128 stands for zero in the data rows.
Some points, one per row:
[173 102 100 118 156 119 163  96]
[109 162 154 149 106 105 107 126]
[106 154 121 172 110 104 111  98]
[107 162 157 152 107 108 108 130]
[108 133 146 125 114 141 115 159]
[103 141 151 121 115 141 110 152]
[170 105  91 120 165 125 164  99]
[171 101  89 114 147 111 179  97]
[171 101  98 112 164 133 154  96]
[108 130 149 118 118 140 115 152]
[157 106  93 114 167 154 131 122]
[108 151 153 130 106 116 116 150]
[111 159 154 156 105 106 108 125]
[169 101  97 117 134 106 176  94]
[113 132 152 109 116 147 109 152]
[152 102 103 114 169 157 114 134]
[110 131 151 122 111 145 107 152]
[101 138 145 121 111 142 106 156]
[173 101  96 119 168 134 158  99]
[114 127 149 120 123 151 110 156]
[104 159 141 165 107 100 107 113]
[164 101  98 116 161 137 151 102]
[111 133 154 129 114 140 114 154]
[110 165 124 168 105 101 115 103]
16 more points follow, each with its number after it:
[107 157 157 156 102 110 112 129] 0
[109 130 149 119 119 145 109 155] 1
[106 153 135 167 109 102 116 104] 2
[167 105  95 117 170 142 139 102] 3
[107 121 144 122 128 155 114 152] 4
[108 133 147 126 113 146 107 151] 5
[170 103  95 121 162 138 144 101] 6
[168 103  96 116 164 135 152 105] 7
[103 135 146 116 118 143 114 160] 8
[118 105 125 115 151 164 113 149] 9
[108 163 131 170 103 100 112 104] 10
[109 134 148 118 114 143 112 154] 11
[165 104  90 109 144 116 178  98] 12
[104 149 153 148 109 109 112 132] 13
[157  97  96 113 137 105 171 103] 14
[111 133 153 122 115 137 113 156] 15
Which of these numbered points is nearest to each point below, ignoring the 3 directions in which the first points spread most? Its number follows each.
[105 138 155 125 112 136 108 158] > 15
[160 103  96 116 135 103 175  98] > 14
[107 138 144 128 115 145 111 155] > 10
[174 102  93 117 170 138 151 107] > 7
[156  95  94 118 118 102 174  86] > 14
[108 160 148 158 108 106 110 111] > 3
[107 154 129 167 107 102 112 107] > 5
[165 102  99 116 153 122 163  99] > 1
[165 102  97 116 167 137 144 102] > 3
[105 163 124 168 105 100 112 101] > 12
[173 103  89 111 166 131 151  98] > 3
[105 136 150 130 115 131 109 154] > 15
[102 157 135 164 107 104 112 107] > 2
[104 128 150 127 114 143 107 160] > 2
[151 106  94 113 170 147 130 118] > 8
[108 162 152 153 105 109 109 124] > 3
[104 133 153 122 115 139 111 156] > 1
[138 105 101 115 167 157 117 128] > 8
[107 130 143 120 121 141 112 156] > 8
